In the data rows, 128 means zero.
Here are some points:
[123,173,195,047,195,184,084,195,109,097,046,090,188,058,190,015,102,119,133]
[134,137,133,138,142,157,151,136,114,132,120,101,144,124,113,141,146,174,086]
[110,165,209,097,199,195,068,191,078,141,058,096,157,077,187,068,097,099,172]
[199,191,109,068,122,098,068,171,198,047,124,067,085,138,155,138,121,127,186]
[219,218,129,068,104,059,000,201,237,047,120,058,069,084,205,108,172,061,223]
[158,140,104,102,118,103,096,150,182,103,160,134,059,141,132,156,135,163,148]
[176,143,109,132,092,109,116,122,145,097,134,137,077,144,139,176,084,148,155]
[127,099,126,125,118,109,140,155,122,113,166,175,091,158,132,180,117,137,109]
[151,123,122,135,122,139,164,103,114,144,153,127,132,135,132,077,108,158,104]
[127,114,098,135,118,129,178,092,122,128,140,107,132,158,092,141,146,114,092]
[140,130,104,156,118,147,134,092,126,132,111,143,141,149,139,128,102,187,142]
[151,105,104,102,118,136,116,136,150,117,143,148,069,154,085,165,125,127,122]
[123,114,126,151,150,118,148,109,109,156,131,120,125,146,121,138,125,174,126]
[137,110,104,161,145,129,148,078,104,135,107,143,121,149,117,179,163,130,126]
[093,099,109,125,109,122,140,122,109,147,127,148,144,131,098,141,135,143,109]
[105,114,113,151,092,122,131,085,136,152,134,167,135,138,117,102,108,134,109]
[093,151,173,125,193,175,107,164,118,125,124,083,159,077,178,084,108,061,136]
[130,105,109,163,150,109,134,078,114,128,120,153,117,135,113,158,156,119,136]
[086,119,098,138,145,139,143,113,130,132,153,148,097,124,117,168,128,130,126]
[146,123,085,135,113,145,137,109,114,138,160,137,141,144,117,135,158,119,114]
[070,134,160,128,133,171,124,147,122,159,058,116,144,102,125,068,084,148,130]
[079,143,162,112,164,136,112,129,136,149,102,058,185,077,136,058,121,158,155]
[123,110,129,149,133,109,137,129,122,147,120,120,152,160,103,138,149,130,078]
[149,127,104,132,113,133,128,098,133,125,153,157,097,172,132,144,146,127,122]
[149,149,118,128,118,085,107,129,164,077,148,140,097,166,136,141,125,099,136]
[130,114,139,149,113,118,137,109,118,152,158,131,125,128,129,144,141,134,145]
[119,099,145,112,136,145,128,113,109,156,124,107,173,128,139,108,112,160,148]
[093,119,139,149,122,142,164,118,104,135,116,134,154,141,121,141,108,184,086]
[134,061,109,161,129,126,146,126,122,161,160,140,103,116,103,097,132,143,109]
[086,105,113,156,109,129,166,126,126,128,137,148,152,146,085,141,117,105,145]
[070,134,160,144,139,136,156,126,114,132,107,083,185,107,144,108,121,176,114]
[161,093,098,144,122,109,140,113,142,125,137,155,141,144,113,149,132,099,109]
[149,086,139,132,113,103,131,103,139,154,131,101,097,138,108,154,128,137,118]
[105,099,085,125,098,113,137,098,114,132,146,124,125,138,125,132,128,143,098]
[105,134,142,128,118,136,171,103,139,128,111,140,138,116,129,121,132,140,118]
[105,093,109,154,136,133,148,092,098,138,124,134,129,121,103,161,112,160,098]
[223,213,126,033,118,109,046,186,231,059,076,090,059,112,178,156,156,049,209]
[137,114,104,112,129,129,102,078,155,149,146,162,091,158,147,167,121,191,126]
[110,070,126,125,122,142,148,129,109,149,151,096,103,107,117,108,170,130,092]
[127,110,122,165,136,118,137,103,098,144,111,140,161,151,125,108,135,137,104]
[154,140,098,121,098,092,131,122,109,108,146,157,117,165,129,125,146,140,098]
[110,119,092,125,136,109,156,126,086,144,127,101,154,128,125,121,149,093,130]
[061,222,218,077,231,224,014,230,145,077,014,067,203,058,225,058,015,049,172]
[119,086,098,146,145,118,134,103,109,144,146,150,129,144,125,163,128,151,109]
[143,130,092,091,104,085,131,098,148,141,146,167,132,158,121,170,151,110,126]
[176,151,122,128,153,098,148,129,164,144,124,143,125,158,139,185,141,123,118]
[114,123,148,144,104,139,148,103,118,147,131,134,150,121,085,135,117,086,109]
[127,134,126,144,133,126,140,139,118,141,143,137,117,131,113,158,091,148,122]
[017,214,212,000,225,235,046,216,122,091,032,046,184,068,229,015,047,049,194]
[127,099,113,121,104,136,124,113,122,154,127,120,117,116,132,135,121,143,136]
[140,105,078,132,118,118,151,129,114,141,146,148,117,138,069,158,121,079,126]
[079,114,129,128,155,129,131,126,114,135,137,090,157,116,147,121,128,154,104]
[151,086,092,135,104,126,146,122,150,121,160,164,103,149,113,151,151,154,109]
[110,079,153,132,126,109,146,122,139,132,140,155,121,158,078,117,149,119,104]
[134,123,069,146,104,118,134,092,104,144,131,150,097,156,113,158,112,134,098]
[114,114,139,149,139,136,158,098,092,138,168,157,138,158,113,138,132,093,133]
[093,146,160,132,139,155,143,113,109,147,111,083,163,107,113,132,121,123,142]
[114,123,142,156,113,126,156,085,104,121,131,143,097,138,092,128,132,154,109]
[151,105,122,161,118,159,131,129,133,144,137,131,141,124,085,168,135,172,126]
[099,127,150,141,122,139,148,129,114,165,120,124,147,135,085,117,132,134,092]
[156,163,126,108,113,048,112,139,158,108,151,150,108,156,098,097,144,119,148]
[105,137,171,128,164,155,148,152,130,138,107,120,138,102,139,108,091,156,122]
[119,119,142,144,109,126,124,133,118,161,116,124,132,154,103,149,125,156,122]
[140,119,085,177,129,145,151,113,086,121,175,148,125,131,092,163,151,172,104]
[149,158,129,146,104,133,116,126,118,141,143,140,117,128,098,146,102,123,086]
[158,134,129,121,109,122,158,122,122,159,168,137,113,144,098,117,135,143,098]
[119,086,098,144,122,139,146,122,122,144,160,145,125,166,117,158,135,146,122]
[110,099,145,141,092,118,128,136,098,138,173,143,129,124,103,154,132,160,098]
[110,146,178,156,162,162,131,092,098,147,116,090,132,112,136,102,125,146,114]
[119,114,166,149,142,126,116,085,092,156,116,116,157,128,125,138,141,127,130]
[099,099,078,135,118,126,153,118,122,128,155,145,157,128,108,141,091,172,078]
[146,114,092,128,104,103,151,122,148,135,160,166,108,165,132,144,141,174,122]
40 more points follow, each with its number after it:
[086,154,190,097,180,166,058,162,092,147,076,067,182,091,161,068,059,123,148] 0
[099,143,207,125,185,183,116,164,139,121,107,058,182,091,165,077,077,123,139] 1
[134,137,122,151,133,150,143,098,070,135,151,155,129,135,121,121,128,134,130] 2
[105,156,193,121,183,162,102,157,118,097,076,014,169,102,176,068,077,134,142] 3
[130,110,122,132,142,129,120,133,122,138,151,111,144,121,078,077,132,093,092] 4
[156,119,109,144,118,139,153,113,126,156,148,157,113,151,103,138,141,137,126] 5
[130,134,136,149,160,122,143,113,136,149,143,134,129,121,147,117,117,099,104] 6
[151,119,069,128,109,136,124,113,142,141,148,140,117,121,117,163,117,174,092] 7
[140,134,104,138,129,122,160,113,126,132,146,148,108,121,085,117,135,114,122] 8
[017,191,215,058,214,227,014,222,122,091,032,032,202,058,229,033,015,035,175] 9
[154,134,126,156,139,126,134,092,114,125,155,150,147,158,121,156,135,188,133] 10
[127,123,118,121,129,103,146,085,153,138,127,160,125,149,117,117,149,140,133] 11
[127,137,145,158,118,126,134,109,118,125,155,116,113,146,121,144,112,160,104] 12
[140,114,085,156,122,136,173,092,133,152,146,134,129,163,125,149,112,134,078] 13
[119,130,145,117,160,139,148,113,118,159,131,120,141,097,129,097,135,105,114] 14
[224,229,129,015,085,069,076,196,217,015,046,090,048,116,208,091,163,061,224] 15
[123,119,129,141,109,126,164,092,114,135,143,137,117,116,108,183,146,137,104] 16
[134,105,113,112,104,129,160,098,118,144,158,155,069,160,078,167,141,151,136] 17
[093,123,150,151,145,169,131,150,118,125,083,076,163,091,136,112,097,151,098] 18
[165,105,098,121,048,109,090,078,133,128,140,157,125,146,117,141,146,114,126] 19
[127,140,104,135,126,092,124,092,118,135,155,148,132,149,108,125,158,127,118] 20
[154,110,109,167,126,109,128,098,122,144,124,137,125,151,125,149,141,187,098] 21
[049,143,162,125,170,171,102,147,114,113,096,111,190,112,147,084,135,130,136] 22
[099,207,226,047,221,216,068,212,126,085,014,032,201,014,218,058,015,070,189] 23
[123,099,136,154,126,139,131,098,114,165,120,116,141,116,092,128,141,143,109] 24
[119,093,129,121,136,136,166,103,130,138,116,134,144,135,069,141,144,156,122] 25
[079,119,170,132,157,157,148,164,118,154,137,120,141,124,129,084,084,148,145] 26
[114,119,098,141,122,113,148,126,136,117,166,155,132,131,108,112,138,160,122] 27
[151,093,133,128,139,113,148,113,086,161,146,169,097,124,098,146,135,140,130] 28
[110,123,126,128,148,129,151,129,114,161,166,150,152,138,098,108,125,134,114] 29
[195,171,113,102,118,078,090,150,182,069,124,134,069,149,155,176,132,079,188] 30
[099,114,136,156,109,098,148,122,060,141,134,134,132,135,125,132,149,143,118] 31
[110,140,173,117,153,159,124,145,133,128,120,067,165,077,144,084,091,137,133] 32
[110,167,197,102,206,210,120,205,086,125,090,014,193,068,197,015,047,127,150] 33
[105,114,122,125,085,118,140,118,122,178,137,134,108,160,117,132,128,143,098] 34
[134,123,126,151,113,133,120,113,142,144,158,134,121,121,125,108,146,105,142] 35
[134,130,104,146,122,139,143,113,114,159,120,143,161,141,144,141,132,148,109] 36
[114,114,104,138,133,122,124,118,092,163,140,148,117,107,108,135,151,156,118] 37
[134,110,118,135,078,142,134,118,098,135,158,143,154,138,117,146,135,182,104] 38
[134,105,118,149,109,126,128,103,122,135,171,153,154,141,085,174,132,172,118] 39
Which of these numbered points is nearest to each point below by angle, seen from the average point of the first points? Its number follows each.
[119,123,126,151,139,136,148,133,145,167,127,111,135,135,121,132,149,154,109] > 24
[093,146,213,108,170,173,116,152,086,128,058,058,187,084,181,097,121,134,150] > 3
[149,149,126,138,092,129,140,109,109,097,140,140,121,165,113,128,121,160,104] > 12
[049,130,164,117,157,147,120,122,060,135,102,101,174,107,152,077,077,119,118] > 0
[086,114,129,138,122,133,158,113,092,117,127,127,141,128,098,141,135,110,130] > 31
[127,119,136,144,109,113,134,092,060,141,151,143,147,124,142,125,141,146,114] > 31
[134,127,133,167,118,142,153,129,114,144,158,127,135,128,117,125,125,140,118] > 12
[134,105,118,138,133,129,160,109,098,152,143,155,125,138,092,135,135,165,118] > 28
[114,119,129,154,104,126,164,113,122,125,155,127,117,097,132,151,132,160,118] > 16
[086,105,118,161,129,109,151,109,142,147,127,137,125,144,129,128,141,119,126] > 11
[110,110,122,117,142,145,146,150,114,147,151,111,121,149,085,132,141,127,118] > 29
[137,110,122,156,109,103,107,139,136,141,143,162,125,163,113,144,125,114,104] > 19
[156,110,133,141,122,133,140,118,118,144,146,153,103,107,113,151,132,114,114] > 28
[137,105,129,146,118,150,143,113,086,147,153,127,154,135,113,154,091,178,086] > 38
[079,146,192,125,168,162,107,159,092,113,076,046,184,091,167,058,077,079,142] > 3
[183,146,104,091,104,103,107,113,166,097,116,153,091,170,125,168,125,093,139] > 30
[169,161,092,135,129,126,107,126,148,077,140,150,113,135,144,185,132,093,114] > 30
[127,123,133,151,109,103,146,139,104,128,134,145,113,121,121,144,156,160,086] > 31
[110,127,145,161,148,136,166,122,098,121,127,134,174,141,117,112,165,119,118] > 31
[183,130,109,108,104,092,107,139,153,069,146,169,129,175,129,167,132,127,155] > 30
[130,127,129,135,122,103,164,098,126,128,184,137,161,128,098,132,108,119,114] > 29
[134,127,118,141,122,129,143,103,133,154,143,127,132,141,117,167,128,146,092] > 13
[105,119,142,125,133,157,124,136,126,149,120,120,144,128,142,161,121,143,130] > 18
[229,227,092,015,069,085,058,201,212,015,096,058,015,112,210,108,154,000,217] > 15
[086,143,183,138,166,177,137,133,109,149,116,101,135,077,144,102,102,110,130] > 1
[225,224,109,068,078,085,068,198,229,033,102,090,077,121,202,108,158,086,232] > 15
[151,123,122,151,113,136,124,092,118,163,148,140,144,107,147,084,158,114,122] > 35
[070,222,224,047,220,224,014,220,086,015,058,058,206,047,233,000,077,061,199] > 9
[154,123,133,154,113,133,096,109,126,149,116,148,113,124,136,146,138,169,098] > 21
[140,086,136,151,118,113,102,122,104,128,127,127,129,131,121,138,151,137,136] > 31
[134,130,118,165,145,122,143,109,104,132,116,137,138,124,121,117,163,137,109] > 31
[158,143,098,117,129,085,102,136,158,108,158,162,091,131,157,197,117,158,145] > 30
[123,119,048,149,118,126,137,133,109,147,120,134,113,128,098,144,128,158,114] > 7
[130,143,104,154,133,133,148,103,114,147,116,127,129,144,059,144,174,110,133] > 8
[099,099,136,154,129,139,168,129,145,144,137,137,135,144,098,141,141,127,092] > 25
[110,201,220,077,232,217,096,216,086,085,000,067,185,000,218,000,059,061,166] > 23
[226,232,145,000,078,069,032,181,230,015,083,096,015,121,190,121,170,061,219] > 15
[061,119,178,141,164,166,131,133,126,149,068,124,178,097,144,108,135,174,150] > 22
[127,123,153,141,139,103,151,103,122,138,127,145,154,128,085,117,141,156,086] > 25
[143,070,113,144,118,109,134,129,142,147,134,131,125,124,121,146,135,130,126] > 28
[105,093,133,156,098,133,143,113,122,144,134,143,113,138,129,125,117,134,118] > 34
[099,086,118,128,113,147,124,085,130,144,155,160,097,149,108,144,125,146,122] > 17
[105,110,166,135,148,178,153,118,122,154,127,101,161,128,147,117,121,143,142] > 1
[110,105,104,138,129,139,143,145,133,128,137,148,129,151,117,121,125,172,114] > 27
[093,123,118,144,136,113,151,085,114,156,143,164,125,146,142,132,151,174,130] > 11
